Each row is where one point has got to under a steady rotation. How many steps took it there?
The counts run from 0 to 467.
[ 13   1  12  -1   5  -5 -24   2  -6  20 -11   9   5  23   9   5  -3   4
   4  -9   5  19  -7 -13   4   0  -6   0   0  15 -24 -11  14   6   3   4
   4]  10
[ 15   2  -1  20  16 -14 -14  -8 -21  18   6  17  -2   1  11   4  -1  11
   1   1  -6  14   2  10  -8   3  10   6 -20  19 -13   3   9   8   6  -2
  -1]  75
[ -5  17  15 -12  -7  -8 -14   4   8  13  -1  12 -11  13  29   3  15   7
  -1  -2  -6  20   9  -4 -16   0   1   6  -9  -5  -7 -12   4  15 -11   3
   8]  224
[ 11  -5  16  -3   7  -1 -19  -6  -4  17   7   6   7  24  17  -4  -9 -12
 -19  -9  -8  13  -4  -7   0  -2  -1  11 -13  12 -21 -10  12   5  19   1
   0]  6
[ 11  -6  12   6   9 -20 -26  -6   0   6   7  -1  12  -2  16  -8 -19  -4
 -15   4   1   3  -9   6  -8  -2 -11   7   2   6 -13 -12   2  24   9 -13
   8]  313
[ 18   0  15   5   8  -8 -23   4  -5   2   0   1   7   7  16   2  -7  19
   9  -1  -2  10  -5  10  -5  -3 -14  12  -3  -5 -10 -28   8  16   5 -19
   6]  46
[ 13  20  -2  13  11 -11  -9  -6   1  16   6   0   1  -4  13 -14  -8  -1
 -16  -3  17  22  -9  11 -19  -4 -10 -10 -12  -5 -20  -3  -7  -4  12  -8
  -2]  381
[ 16   4   0  -6  10 -17  -2  -2  -8  24   1   1   7  27  26  -2   8   6
   1   2  -6  18   4  -1 -11  -9   4   7 -21  -3  -2 -10  12   5  11   3
   6]  275
[ 19  -4  10   8  -2 -22   1  -9  -7  17 -14  18  -7   7   5   2 -11   2
  -3   5  19   4 -17  21 -10  17  -4  12  -4   5 -11 -12  11  12 -11  -5
   1]  348
[ -1   3   1   3  -9 -13 -11 -10   7  -1  -1  24  -6   2  14 -12  -1 -11
 -19   4  19  15   2  17 -17  16  10  -1  -2  -3  -7 -21   4  -4  -8 -14
   8]  431
[  5   9  17  11  -2  -9 -20  -4  -8   1  12   4  -3 -12   4   0  -3  -1
  -6  -8   4  12 -19   6 -18  13 -17  -1   0  -3 -26 -10   5  21  -2 -16
  -3]  129
[  8  11  13  18 -10  -8 -23  -3  -7  10   6  14 -14  -2   6  12  10   0
  -9   1   0  14  -4  17 -18  11 -11   1   5  -2 -18  -3  13  21  -1  -7
   2]  143
[  7  -9  16 -15   9  -7 -11   1  -8  15  -2  -8  10  20  10  -5  -8  -3
  -2 -11  -5  -6 -15   1  -9  -7   2  21 -19  10 -17 -21  -3   7  13  -8
  -8]  287
[-12   4  18 -13   2  -3  -7 -11  -1   2   4  17   0   5  23  -2   2   0
   4 -10 -11   2   3  -5 -11   8  15  10 -17   3  -4 -25   1   9 -15 -17
  -5]  237
[ -4   8   8  -3  -5  -9  -3  -7   1  -1  -6   9  -7  -6   3  -8  -1  -7
  -9  -8  10  -4  -7  24 -26   6  10   4 -10   0  -8 -28 -12   0  -7 -28
  -7]  150
[ 18  -4   8  -1   6 -14 -14  -3 -16  20   7   2  10  30  18   4   4  -2
  -6   3  -8  16  -3  -3  -5  -2  -2   5  -9   2 -14  -7  21  15  15   3
   3]  276
[  0   5  -4   0   0 -19 -12 -11   8   4  -3  19   7  14  29 -11  -3   0
  -9   5   6  15  17   6 -12   1  15  -6  -1   4   2 -18   5   5  -6 -16
  14]  243
[  9  -5  -3  15  15 -20 -16 -12 -22   6  -4  17  10   0   1  -2 -11   3
   7  -1  15   8 -12   5  -9   7   8  -4  -7  19 -24  -9   4   2  -5 -14
  -8]  79
[  1   0  11 -13   2 -11  -3 -16 -10   3  -6  18   4  18  19   2  -3   1
  12  -6   1   6  -7  -5  -9  12  11  -1  -7   2  -7 -31  13   6 -15 -18
  -3]  252
[ -6   6  13   3  19 -11 -21  -4 -10  12   5  -4  13   1  20   1  -9  10
  10  -6  -6   2 -11 -14 -13 -10  -1  -2  -9   6 -21  -9  -6  19  -2 -11
 -11]  304
[  8  14   4   0   9  -4 -11 -12  -6   4   3  16   9   4  21 -12  -4   7
   8  -7  -6  17   7   2  -4   7   5  -9  -5   9  -5 -23  14   3   0 -29
   9]  248
[  8  10   2  10  15 -16  -8   5 -18  17   4  -8   2   7  12   7   9  12
   9   0   3  13 -15   4 -23 -11  -6  -2 -18 -12 -20  -4  -4   3   6  -4
 -12]  101
[ -1  19   5  15   2  -9  -5 -17 -11   8  13  17  -4   0  20   3  11  -5
  -6   2  -3  15   2  11 -24   8   8  -8  -9 -13  -8  -6   5   7 -10 -12
  -5]  156
[ -2   0   2  19   8 -15  -8 -17 -18  18   3  18  -1   3   9   5  -8 -11
 -13  -1   6   4  -9   5 -17   2  16   4 -16  10 -20   6  -1   5  -6   2
 -15]  360
[  0  -1  -3 -12  12 -16  -4  -2  -9  19 -18   6   6  17   9  -7  -4   8
  11  -8   6   3   2   0  -8  -6  25   3 -14  23  -9 -17  -3  -8  -3 -12
  -3]  269
[ -3 -18  14   8   4 -14 -25  -4  -8  -1  -2  15   6  11  13  12  -6   1
   1   4   1  -7  -3   4  -8  -1  12  20  -5   8 -14 -19   0  20 -13  -3
 -10]  52
[  7 -10   7  10   5 -17 -19   2 -17  11 -16  12   0  13   0  16   1  15
  13   0   3  -4  -3  17  -8  -3  12  17  -5  14 -12 -18   2   8 -10  -9
  -9]  66
[  0   2  19  -3   5 -11 -14   9   2  14  -3   7  -4  11  27   3   5  18
   9   0  -8   8   4  -4 -10  -9   1  23 -24   0  -9 -13  -6  16  -8   4
  -2]  35
[ 13  14   7  13  12 -20  -5 -11  -3  14   1  15  -3 -12  25  -6 -11  15
   3   6  -1  13  -2  13 -13   7  -5   2 -16   2  -4  -5   3  18  -6 -12
   5]  330
[-11  13  16  11  -2   1 -18  -7   4   6  14  18 -13 -10  16  -3   0  -8
 -18  -6  -8   9   3   6 -19   5   8  10 -21   1 -19  -6  -8   8  -4  -6
  -9]  411
[-13   5   2  13   4 -21 -25   5  -1  14  -6   1  -5  -4   6   3   5  -2
  -9  -1  10   2   2  10 -28 -14   9   4  -6   8 -19   4 -18  10  -3   2
 -10]  121
[ -3  -8  18   4   7 -15 -25  -8  -2   2   5   8  11  12  26   8 -10   0
  -2   8   3   8  -6 -13  -9  -1  -2  10  -3  -5 -15 -13   5  23 -13   2
  -5]  37
[ 12   4  13  -5 -12   5  -5  -1   1   2   0  14 -14   4   6  -7   3   0
  -9 -10   4  13  -6  23 -11  15   1  10 -12  -2 -13 -33   7  -8   5 -22
   6]  435
[  2 -10  17 -14   4  -2 -18   6   3  11  -9  -5   7  24  13  -6  -8  -2
  -6 -10   2  -2  -7  -2  -9 -11   4  19 -11   7 -17 -26  -7  -1   8  -5
  -7]  16
[ -5  13  11   4  -2  -7   4 -14  -8   4  14  16  -9  -1  16  -2   5 -11
 -14  -1  -5   6  -8  16 -27  13   7   5 -19 -14  -7 -16   1   8  -9 -16
  -7]  155
[ -1  25   8  -6   2  -4  -6  -4  -1  14  -1   8  -7   4  15 -13   4  -1
   2 -15  11  29  -8 -14 -15   5  -5 -15  -9   4 -24 -10   7  -3  -3 -10
   1]  197
[  0  24   8  -4  -1  -2 -20   2  -4  17  -6   7  -7  12   6   1  11   3
   4 -17   7  25  -5  -7 -11   0  -4 -18   1   6 -27  -8   7  -3   0  -5
   1]  198
